(in the rows, 128 means zero)
The rows below come in pairs that one turn or mirror swaps. Which row does each named row swap with?
The rows were stretched afterwards, more along some directions than others.
Q_155: [133 120 127 137 102 173 109 146 117 180 116 129 143 157 117  98 130 108]
Q_280: [132  98 138 121 128 164 111 136 135 111 104 115 133 113  88  90 135 110]
Q_18: [120 128 128 138 109 145 133 143 141 156 104 138 134 182 101 117 147 108]
Q_937: [149  81 116 121 110 176 107 116 104 124 107 120 111 142 113 116 141 119]
Q_506: [125 107 147 130 140 175 128 139 130 143 114 109 129 129 123 113 132 119]
Q_663: [136 106 118 136 118 146 124 157 133 124 125 134 132 119  86 116 128 111]
Q_437: [135 141 123 142 113 151 124 147 135 163 132 142 156 140  94 102 131  93]
Q_199: [129 130 128 140 121 145 117 155 130 131 114 137 111 122  96 130 144 106]
Q_984: [140 114 128 122 136 179  92 122 139 132 112 117 111 130 121 124 141  82]
Q_693: [112 141 130 143 123 153 128 143 146 137  99 126 124 137 110 100 133 109]
Q_54: [123 140 137 142 118 159 105 139 132 179 111 123 139 160 109 116 144  88]
Q_656: [159 122 127 135 120 142 111 125 140 120 123 146 134 118 113 126 148 106]
Q_863: [144 114 122 136 141 158 115 139 130 155 100 117 137 172  95 119 120 116]
Q_496: [123  93 133 120 105 170 137 116 136 108 107 133 100 140 120 115 169 111]
Q_157: [135 118 134 148 112 178 126 135 118 113 132 135 121 114 107 115 171 112]
Q_894: [121 145 147 117 134 140 120 139 139 156  90 117 125 152 108 128 123 101]
Q_336: [145 108 135 120 111 129  98 144 137 119 101 126 109 135  66 123 165 100]
Q_342: [126  93 144 122 110 179 104 143 124 151  84 103 127 151 107 106 139 114]
Q_45: [137 124 109 123 139 138 122 129 122 151 117 134 143 144 120 138 111 111]
Q_619: [140 111 123 105 132 150 100 127 139 131 108 126 118 172  96 115 135  74]
Q_367: [138 114 130 116 135 162 100 124 152 125  99 125 131 150  83  86 113  86]
Q_537: [118 102 107 139 115 175 127 155 148 129 112 127 119 145 101 105 134 119]
Q_685: [118  93 137 138 107 183 107 142 128 131  99 110 111 114 114 106 159 119]
Q_927: [122 105 109 122 131 161 120 147 120 140 111 119 136 125 122 115  96 134]
Q_542: [138 118 132 140 110 136 103 132 134 132  91 114 144 146  92 120 124 135]
Q_526: [137 122 107 122 126 140 110 147 143 149 128 139 140 144 122 133 127  96]
Q_254: [122 115 122 120 136 150 110 138 151 169  85 112 125 181 100 118 118  88]
Q_490: [122 130 127 146 118 183 128 137 120 168 132 137 138 135 132 117 146 103]
Q_915: [148 106 138 128 138 165  92 143 140 143  92 110 132 164  92 107 130  87]
Q_891: [141 126 118 112 139 147 103 141 145 172 106 125 149 170  99 119  93 100]
Q_639: [143 121 115 120 112 117 114 144 149 135 111 142 141 149 100 120 132  98]
Q_207: [117 123 116 132 124 140 123 118 159 120 112 126 136 142  97 113 127 126]
Q_387: [132  97 109 120 115 154 102 127 136 146  83 111 136 162  89 115 108 135]
Q_527: [131 123 133 135 125 168  87 106 127 152  93 117 134 159 109 120 137 103]
Q_409: [137  92 114 146 103 191 106 126 115 125 129 126 115 121 111 110 155 112]
Q_343: [123 116 124 134 104 151 114 164 123 142  99 131 117 119  97 114 145 130]
Q_289: [107  92 104 133 114 169 111 125 120 141 106 118 110 140 104 113 137 123]
Q_165: [114 114 112 125 122 161 103 131 155 144  98 111 138 160 110 110 109 122]
Q_771: [128 109 116 145 113 159  80 169 124 158  89 105 133 149  87 116 125 121]
Q_686: [137  90 124 148  94 170 110 146 122 141 100 120 122 122 118 136 156 127]
Q_450: [155 109 148 127 108 167 100 150 137 129  91 125 126 152  91  99 157  89]
Q_84: [134 111 143 117 120 156  91 144 148 121  71 114 104 145  83 107 131  99]

Q_165 is swapped with Q_526
Q_685 is swapped with Q_54
Q_336 is swapped with Q_693
Q_207 is swapped with Q_639

The rows below come in pairs that one turn or mirror swaps. Which row does each named row swap with?
The rows were stretched afterwards, more along some directions than others.
Q_389: [111 156 133 105 144 120 124 124 128 113 122 138 131 121 155 113 105 124
 137 133 128 151]
Q_722: [155 137 114 134 125 143 119 149 118 121 126 124 107 124 118 116 131 139
 133 127 120 117]
Q_335: [113 115 138 143 142 119 125 131 129 103 109 134 118 122 113 138 138 117
 147 157 111 120]
Q_168: [163 130 122 138 139 150 122 144 125 117 130 109  97 115 101 100 137 128
 133 132 130 119]
Q_460: [160 122 131 138 128 133 127 160 124 118 127 111  98 119  97 119 125 130
 147 126 131 118]
Q_167: [139 126  96 140 109 160 120 139 112 103 152 125 134 126 143  86 104 156
 139 137 131 137]
Q_432: [137 139 106 133 120 152 117 136 120 116 148 131 117 130 155  93 110 149
 133 136 139 157]
Q_369: [156 115 119 151 129 145 109 138 124 115 125 128 113 124 111 102 141 134
 131 140 121 114]
Q_820: [112 102 136 140 120 119 127 129 130 115 118 135 119 123 125 151 120 111
 141 137 121 125]
Q_982: [105 125 130 139 140 118 121 133 127  99 109 143 121 127 126 141 130 123
 147 149 110 133]
Q_994: [108 116 136 158 135 140 125 128 114 117 143 110 116 134  95 127 138 122
 130 139 126 141]
Q_59: [102 112 132 142 141 116 121 137 124  94 111 131 119 129 116 148 125 118
 145 146 114 128]
Q_34: [139 125 105 133 106 147 120 136 122 123 147 137 122 132 137  91 107 151
 136 140 138 134]
Q_139: [101 159 136 110 146 113 123 108 132 131 134 144 122 129 133 105 111 120
 130 138 132 144]
Q_368: [157 118 130 146 126 143 121 155 125 125 132 113 101 122 101 107 128 123
 140 127 134 111]
Q_187: [115 173 122 108 146 133 119 113 125 121 127 149 138 128 157  99 112 134
 130 139 133 147]
Q_822: [159 115 133 145 130 131 135 148 121 133 122 107 104 118 102 124 130 118
 128 115 135 113]
Q_257: [110 153 143 101 141 118 125 107 145 133 132 146 114 132 145 113 101 117
 130 128 140 154]
Q_181: [112 148 128 117 135 123 120 111 131 118 137 135 132 123 154 102 110 124
 142 138 125 140]
Q_226: [119 118 148 135 128 121 127 130 126 118 118 136  96 135  99 146 130 126
 120 123 128 149]
Q_169: [113 119 133 147 129 143 121 114 124 121 139 131 121 141 106 123 133 121
 123 137 131 146]
Q_298: [137 126 108 126 118 159 120 139 116 114 148 130 128 133 152  95 110 146
 131 141 137 144]
Q_972: [131 118 101 122 108 155 112 128 117 118 148 134 138 138 155  94  96 157
 133 134 132 138]
Q_929: [112 143 128 111 134 138 134 110 130 132 130 143 139 131 152 103 110 120
 130 144 132 134]
Q_672: [137 130 105 134 118 156 124 148 116 116 144 124 124 127 140  92 100 146
 141 133 146 142]
Q_347: [108 106 152 141 149 115 150 127 135 151 121 105 122 117 110 143 124 102
 134 128 126 114]
Q_114: [104 113 146 145 149 119 128 122 138 132 120 120 126 119 114 124 126 119
 137 136 113 131]
Q_978: [118 113 130 141 123 121 122 128 131 112 110 134 117 125 121 143 134 120
 141 149 119 121]
Q_548: [116 122 151 138 149 113 136 121 143 135 137 117 121 113  94 136 139 117
 132 133 123 123]
Q_241: [119  96 132 156 129 132 119 132 120 106 140 120 109 131  94 131 136 133
 126 138 118 143]
Q_485: [131 157 133 101 131 128 130 116 131 117 127 139 131 126 142 108 112 128
 138 124 134 141]
Q_534: [124 134 150 137 143 121 130 110 146 150 127 120 118 112 112 113 129 122
 133 127 126 121]
Q_229: [103 104 157 151 137 110 133 113 149 138 124 128 110 123 125 152 126 113
 118 140 121 131]
Q_364: [120 126 159 136 139 113 138 121 152 150 122 124 112 113 105 133 132 110
 126 125 128 127]
Q_61: [116 154 141 102 135 120 129  99 143 142 126 148 118 129 140 108 110 112
 120 134 139 139]
Q_154: [121 100 138 154 118 139 130 116 130 122 137 132 110 141 100 138 140 126
 112 142 124 138]
Q_16: [116 122 107 125 122 154 119 133 118 121 151 122 120 137 147 103 101 154
 132 135 130 143]
Q_558: [138 103 136 159 127 132 116 141 122 111 135 113 103 128 111 124 124 120
 133 135 124 114]
Q_498: [125 100 125 154 116 144 116 122 121 111 147 133 114 141 103 125 140 136
 119 138 116 140]
Q_291: [132 161 118 117 132 135 113 109 127 111 138 142 130 120 138  98 128 142
 123 132 125 129]
Q_14: [111 116 143 148 148 120 126 118 139 140 133 116 124 114  93 121 140 124
 136 137 120 113]
Q_914: [135 139 106 116 123 145 120 142 116 113 133 136 121 132 150 100  98 144
 128 124 141 156]
Q_555: [115  95 131 147 124 132 121 129 123 103 127 134 126 131 105 139 139 125
 140 148 117 108]
Q_122: [161 135 108 133 104 156 121 140 129 113 145 138 121 125 143  90 107 151
 141 129 147 139]
Q_109: [161 123 131 145 124 135 117 141 127 130 124 116  99 119  90 105 135 135
 138 125 129 109]
Q_398: [127 120 126 137 117 132 123 131 132 112 103 144 121 130 131 134 121 124
 146 144 127 130]
Q_256: [ 98 155 126 102 148 123 122 102 134 130 131 150 118 135 156 112 109 121
 117 146 129 152]
Q_426: [121 115 137 142 146 130 135 127 140 126 131 105 121 105 105 121 131 125
 137 131 120 126]
Q_505: [159 118 115 149 126 146 109 142 124 124 138 113 110 117 111  95 127 142
 140 126 131 110]
Q_129: [106 121 129 144 141 133 129 120 127 132 150 114 137 121 110 126 135 131
 128 131 110 122]
Q_425: [131 131 104 119 125 152 123 142 118 110 145 130 128 134 149 106 107 151
 136 130 142 154]
Q_864: [134 123 139 148 121 143 132 134 120 126 131 130 100 133 110 133 130 115
 125 132 136 143]

Q_114 is swapped with Q_369
Q_16 is swapped with Q_291
Q_820 is swapped with Q_864
Q_167 is swapped with Q_256
Q_722 is swapped with Q_129

